The rows of Z fall into a few groups, and each row is roughly a mix of its group's hidden directions; some rows fit no group.
Z (99 x 10):
[[-27 -26  10  -4 -16 -19  -3 -29   3 -20]
 [ -7  29  12 -20  -7 -19 -34  -1  15 -14]
 [-16  16 -29 -22 -15 -20  19  -6  14 -18]
 [ 12  -1   6  12  19  14 -18 -15   6 -44]
 [ 31   7  30  15  30  12  -9  10  -4  -7]
 [  7 -20 -15  11 -22 -33 -31   5   1  -6]
 [ 14  24  24   8 -10  29  27   6 -15   3]
 [  3  15  26  -6 -34  -1  20 -26 -15   2]
 [ 25  17 -22   8  20  -3 -21  -8  -1  32]
 [-18 -12  24   4  19   4  27  19  26 -15]
 [ 12  10 -24  -6  10  -1 -20 -33  17 -26]
 [ 14  17  36   6  -5  32 -12  14  -5  13]
 [-11 -14 -23  30   5   0 -16  11 -19  30]
 [  4 -25  -2  40  28  13  -5   0 -10 -10]
 [ -3 -29   1  -3 -37 -13  19 -17   3  17]
 [-20 -26  34  -3  -8 -18 -18  11  14   9]
 [ -1  -1 -49  -3  -2 -16   4   1  20 -20]
 [ -8  -7  -2 -15   6 -42 -16  25 -13 -16]
 [  5  -5  21  20  24  24 -20 -18 -18 -18]
 [-13 -20   0   7  -1  -1  18  27 -25 -34]
 [ 21   8  19 -16  15 -22 -24 -23 -21   5]
 [-11 -12  -6 -17   8 -41  18 -22  -4 -16]
 [-12 -44  -4  -2  12 -26 -13  -7   8 -12]
 [ -7 -39  11  11  11   1  31  17  10 -10]
 [  6   0   8 -28 -16  -7   4  46   6  -1]
 [ 21  16 -24 -31   2 -11  14  -9   2 -27]
 [-25  12 -13 -10 -16 -29 -28   2   7  20]
 [  8  13  11  16  24  -8   3   5  16 -43]
 [-13 -23  22   9  -6  19  13 -20  16 -30]
 [-16 -13 -17   3   3 -32  13  28 -19  20]
 [-11 -11  27   9 -24  34  15  12  -9  12]
 [  0 -30  29  -3 -13 -13  -8 -29 -17 -11]
 [-25  -4   7 -15  13  -6  44 -17  -3  -7]
 [-25   6  14 -22 -12 -30  -8   4  14 -27]
 [ 23   1  -4  11  31  -3 -14  32 -24   4]
 [  5   0 -39   7  18 -12   9  26  12  22]
 [ 22  10 -22  29  -6   6  25   2 -20 -21]
 [ -2  -6  -5   0 -40 -21 -21 -11 -23  13]
 [-17 -15  -1  22 -33  21  -6  24   7  15]
 [ -9 -10 -30  10 -31 -11 -20   1 -15  22]
 [-11 -39   4  12 -15   3  35   2  12   3]
 [ 26  -5  19  -8  38 -13  -3  20 -12 -11]
 [ 20   2  -2 -10  37  13   5  27  25   1]
 [  9   5  17 -10 -17  22  15  44  -2   1]
 [ 20  27  17 -20   4   1 -27 -17 -19  15]
 [ 31 -12  14  22  30  12 -17  -1 -17   7]
 [-31 -12   8   0 -10 -24   3  33 -16 -15]
 [ 18 -10   0  23  21  18  34 -15   6  17]
 [  2 -30  12   2 -25 -21   2  20 -29   2]
 [  5  -6  10  -6  -1 -33  -2 -44 -12   0]
 [-11  12   8   0 -36 -21   5  22  18 -22]
 [ -1 -10 -16   7  22 -34   8  -3   7  35]
 [ 17 -32   4  -2   8 -30  -1  27 -20   5]
 [-19 -29  -3  -3 -15  -1  42   6  -7 -11]
 [-26   3 -24 -15 -38 -10  -7   6  18   3]
 [ 31  -8  16  18  11   0 -39   6 -11   7]
 [ 23  12  15  17  19  40   7  10  -8   5]
 [-14 -11 -41   3   5 -24 -13 -18   5 -18]
 [ 17  23  -6  -9  23 -34  19  17  -9   6]
 [  6   4  -7  15   9  -5  -7  17 -14  49]
 [ -3 -12 -47 -11   7 -21  -2 -19   4  -5]
 [  0  -2 -14  15 -31  -3 -21  31  23  -8]
 [ -7 -15 -24 -14 -10   8 -23  30  26   9]
 [-25  -6   6  22   3 -16 -33  -4  11  28]
 [ -1 -27 -21  28  22   1  -1 -29  11  -1]
 [  6 -30  12   3  17  -3 -36  -8  -8  25]
 [ 17  17 -11  25 -34   0   1  22  -2 -21]
 [ 29 -17   1  28  17   5  -9 -10 -31   7]
 [ -7 -17 -28 -12   0  -7 -39  -1  19  16]
 [ -3 -30  -2  15   8   3  36  19 -21 -10]
 [  9  20  23   8  16  38  23   4 -11   4]
 [-26   9 -13  21   2   7  20 -37  14  -5]
 [ -7  23 -32 -10 -27  14 -13  14  22   2]
 [ 21   2 -20  -6 -17  40  17 -19  -5   6]
 [ 22  10  -4   0  15  -1   6  37 -33  -8]
 [-24  23 -21  18   5  -4  33  18   5  -4]
 [ -8   3 -17  -5  11 -24 -23  -9   8 -40]
 [  1  27 -31  18 -13  16   3  13  -7  27]
 [ -2  14  -1  18  26  11  -8  38 -20 -14]
 [  9   7  -6   0 -17 -20 -32  23  26 -16]
 [ -4  -2  10  -7 -38   3 -12 -39  -6   6]
 [ -1   8 -31 -25 -28   2  18  12 -20   5]
 [  1  22 -33 -25 -13  -2  -1  26  19  -4]
 [ 14  17   6  -9  35   5 -32 -20   4 -11]
 [ -4 -39  -8   4 -12  11   0  37   8   7]
 [  2   4  19  11 -23  29 -23  12 -11  28]
 [  9 -30  14  -3  -7  35 -27  -8  11   2]
 [-16 -15  19 -27  12 -35 -13 -11  13   0]
 [ 11  10  33 -17  -2  25   1 -30  13  -9]
 [ 29  20 -16  15 -26   1 -28  12  -7  -5]
 [ 29  14 -10 -29 -11  -9  -2  17  10  29]
 [-27   2  25 -25  -5 -26  23 -10   4  -9]
 [-14   9  12   3 -14   5  10  33  35 -18]
 [-19   8 -17  -5  -4 -36 -17  22 -11  21]
 [-18 -10   8 -10 -23  -6  29   8   1  36]
 [ 20  36  13 -14 -12  22 -23  10  -6   5]
 [  3  -1 -20  13   8  12   0 -44  19  19]
 [ 21  27 -10 -31  -3  -1  -5 -16  11 -27]
 [-36 -30   5  12 -15 -10  17  17  -9   9]]

One row of each group comes first, with its name. Which group is each row after those in?
[ 17  16  29  12   3  29 -16  20 -13  11] => X
[  4   7 -46   2 -23 -17   8  -9  -8 -14] => W
[ 33 -15  21  -2  36   1  -3 -19  -1   1] => L

[-30  -2  10 -22 -15 -15  -6  15  35  -3] => W
[ 11  14  30  -1  15  27   6 -12 -27  18] => W
[ 24 -12   5  24  39  18   4 -10  -7   6] => L
[ 13 -19  13  -6  36 -14 -13 -24 -18  10] => W
[ 12  19  17  17   8  19 -39  -4   5  18] => X
[ -4  13 -22  -6  16  10  44 -15  -6 -13] => W
[  0   2  17   1   6   7 -14   2   1 -53] => X
[ -7  27 -27   4  32 -23 -15   6  -3  -6] => L
[-15  -3   8   4 -35 -13  39   9 -11   1] => L
